Each path is a new rotation, seen through one point. The rows after it are directions, each followed by how far the rotation turns it, in degrees a step (0 if it stays put).
Each turn is a multiple of 5 degrees from 10 to 175, or 0.
Each row of a path follows its step; steps can be skipped.
Rotation 1:
step 1: -.04 .05 .21 -.02 .27 .02 -.12 -.12 -.07 .00 -.03 .05 -.24 -.05 .07 -.07 -.01 .13 .13 .09 -.20 .27 -.11 -.17 .45 .06 .03 -.15 -.26 .00 -.35 .02 .07 .17 -.07 .02 .05 -.22 .05 -.20 .02 -.17 -.18 -.13 .06 .07 .14 -.10 -.26 -.17 .12 -.09 .05 .16 .16 .05 .04 -.05
step 3: .24 -.25 .16 .25 -.01 .24 -.02 -.12 -.02 -.23 .03 .02 .13 -.04 -.08 .00 .18 -.27 .08 -.03 .22 .08 .17 .03 .05 .15 -.07 -.02 -.20 .06 -.05 -.15 .06 .01 -.21 .09 -.09 -.03 .30 -.16 .01 -.14 -.06 .02 -.16 .39 -.03 .01 -.15 .20 -.11 .00 -.15 .23 -.27 -.03 -.06 .01
step 5: .08 -.15 .19 -.11 -.06 -.14 .18 .04 .15 -.09 .03 .03 -.17 .00 -.17 .19 .02 -.06 .00 -.23 -.23 .22 .00 .05 .19 -.07 -.02 -.16 -.12 -.13 -.09 -.29 -.17 -.01 -.15 -.12 .10 .03 -.08 -.42 .21 -.02 -.16 .08 -.20 -.18 -.14 .03 .05 -.06 -.01 .10 -.09 -.17 -.24 -.07 .35 -.08
step 7: -.17 .07 .14 .14 .11 .17 -.05 .10 .20 .30 -.12 .18 -.09 .20 .22 -.14 -.14 -.14 .08 .20 .03 .08 -.06 .20 .30 .18 -.09 -.03 -.28 -.13 -.29 -.14 -.07 .16 -.06 .03 .10 -.22 .06 .01 .06 -.01 .04 .15 -.01 .22 -.18 .01 -.08 -.02 .12 -.19 -.13 .05 -.08 -.02 .18 .26
step 8: .06 -.15 .06 .05 -.15 .15 -.05 .30 -.14 .09 -.07 -.01 -.09 -.07 .04 -.16 .03 .02 .08 .18 -.04 .18 .07 .14 -.04 -.02 .02 -.08 -.35 -.04 .04 -.02 .17 .33 -.15 -.19 -.04 -.11 .09 -.19 .04 .13 .06 .09 -.19 .46 .10 -.16 -.20 .17 .04 -.02 -.10 -.06 -.17 .27 .11 -.20
step 11: .04 -.05 .28 -.12 .05 -.03 .13 .12 .21 -.10 -.09 .16 -.16 .03 -.22 -.01 -.04 .07 .12 -.13 -.06 .08 -.07 .06 .24 .02 .08 -.13 -.03 -.18 -.16 .02 .01 -.03 -.02 .20 -.27 .01 .05 -.33 .33 -.03 -.23 .06 -.05 .15 .15 -.27 -.11 .10 -.08 -.09 -.13 .16 .19 -.36 .07 -.04
step 12: .05 .14 .18 .15 .15 -.05 -.05 -.08 .06 -.18 -.28 .05 -.06 .03 .07 -.05 .02 -.06 .31 .05 -.10 .03 -.14 -.03 .48 .01 -.13 -.33 -.21 .24 -.26 .10 .01 -.09 .15 -.27 -.02 .06 -.18 -.11 .24 .03 .03 .04 .10 .25 -.06 .02 -.14 .00 .13 -.12 -.15 -.07 -.03 -.02 .07 -.05
step 14: -.20 -.16 .21 .39 -.17 .13 .04 -.19 -.04 .13 -.07 .06 .09 .01 -.14 -.03 .18 .01 -.09 .10 -.10 .29 .04 .21 -.04 .12 .05 -.12 -.16 .28 .11 -.25 .00 .26 -.07 .08 .08 -.08 .05 -.22 .19 -.30 .00 .09 -.11 .30 -.01 .09 -.02 .09 -.14 .07 .03 .14 -.02 .05 -.10 -.15
step 17: -.10 .14 .34 .00 .08 -.10 .06 -.24 -.06 .02 -.16 .25 -.25 -.07 .07 -.01 .06 .21 .16 .05 -.19 .18 -.01 .00 .14 -.06 -.36 .03 -.27 -.17 -.15 -.06 -.01 .16 .12 .10 -.23 -.13 .14 -.14 .19 .02 .07 -.08 .20 -.02 -.17 -.06 -.05 .09 .06 -.09 -.17 -.04 .19 -.02 .32 .02
step 19: .03 -.07 .06 .32 -.19 .20 .04 -.13 -.11 .13 -.12 -.19 -.05 .19 -.12 -.16 .20 -.13 -.03 .07 .34 .21 .11 .08 .23 .01 .09 -.10 -.31 -.08 .07 .11 -.07 .09 -.16 -.02 -.08 .17 .06 -.21 -.07 .11 -.07 -.07 -.06 .34 .02 -.25 -.01 .09 -.07 -.22 -.23 .13 .05 .09 .04 -.11
Speeds:
.06 .01 .01 .00 -.04 .01 .01 -.02 .08 -.08 -.09 .02 .07 -.07 -.02 -.05 .03 -.01 -.01 -.06 -.07 -.03 .01 -.03 -.03 -.05 -.07 .07 -.03 .01 .03 .00 .04 .06 .04 -.02 -.02 .00 .07 -.01 .05 -.02 .00 .06 .02 .04 -.02 .02 .02 -.04 -.05 .01 .00 -.02 .03 -.01 -.02 -.03
125
-.04 .05 -.01 .01 -.02 -.02 .01 -.02 -.08 -.05 -.01 -.04 .01 .07 .02 -.04 -.06 .06 .03 -.08 .03 .01 .04 -.03 .00 .00 .04 .07 -.03 -.11 .02 -.03 -.03 .03 .02 -.03 -.05 .02 .02 .04 .02 .00 -.06 .00 -.02 -.02 -.05 -.02 .03 .02 -.03 -.07 -.03 .06 -.01 -.03 .04 .02
175
.03 -.06 .07 .05 .04 -.01 -.04 .00 .01 -.04 .00 -.01 -.03 -.02 .00 .01 .02 .09 -.05 -.05 -.02 -.07 -.04 .04 .00 .01 -.02 -.09 .02 -.06 .05 .03 .05 .00 .01 -.03 .03 -.02 .04 -.01 -.03 .04 .01 -.06 -.02 .00 -.01 .02 .09 .06 .01 .02 -.01 -.01 .00 -.08 .02 .07
60
-.02 .04 .00 -.02 -.01 .01 .11 -.03 -.04 -.08 .01 -.01 -.03 -.04 -.09 .02 -.05 -.02 .08 .00 -.03 -.03 .05 .05 -.06 .02 .03 -.01 .06 .02 .02 -.02 -.04 -.02 -.03 .00 .00 -.05 .02 -.05 -.05 .00 .06 .01 .01 -.02 .03 -.05 .03 -.04 -.06 .02 .02 -.02 -.03 -.07 .04 .02
65
-.04 .08 .03 -.01 .06 .02 .04 .06 -.01 -.01 -.08 .02 -.01 .09 .02 -.02 .00 .00 -.01 -.01 -.09 -.09 .00 -.03 -.03 -.04 .01 -.01 -.03 .00 -.05 .00 .01 -.10 -.04 .01 -.06 -.02 .02 -.01 -.03 -.05 -.01 -.02 .04 .03 .03 .03 -.03 .03 .03 .06 -.03 .02 .01 .06 .01 .04
70
-.03 -.03 -.02 -.01 -.02 -.01 .00 .00 -.08 .10 .03 -.02 .01 .00 .05 -.04 .04 -.11 .01 .00 -.09 -.03 .01 .01 .01 -.01 -.05 .04 .02 -.01 .02 -.04 -.03 .04 .01 .06 -.01 .01 .05 -.06 .03 .01 .04 -.03 -.05 -.03 -.05 .06 .06 .03 .04 .01 -.04 -.08 -.01 .00 .05 .05
35
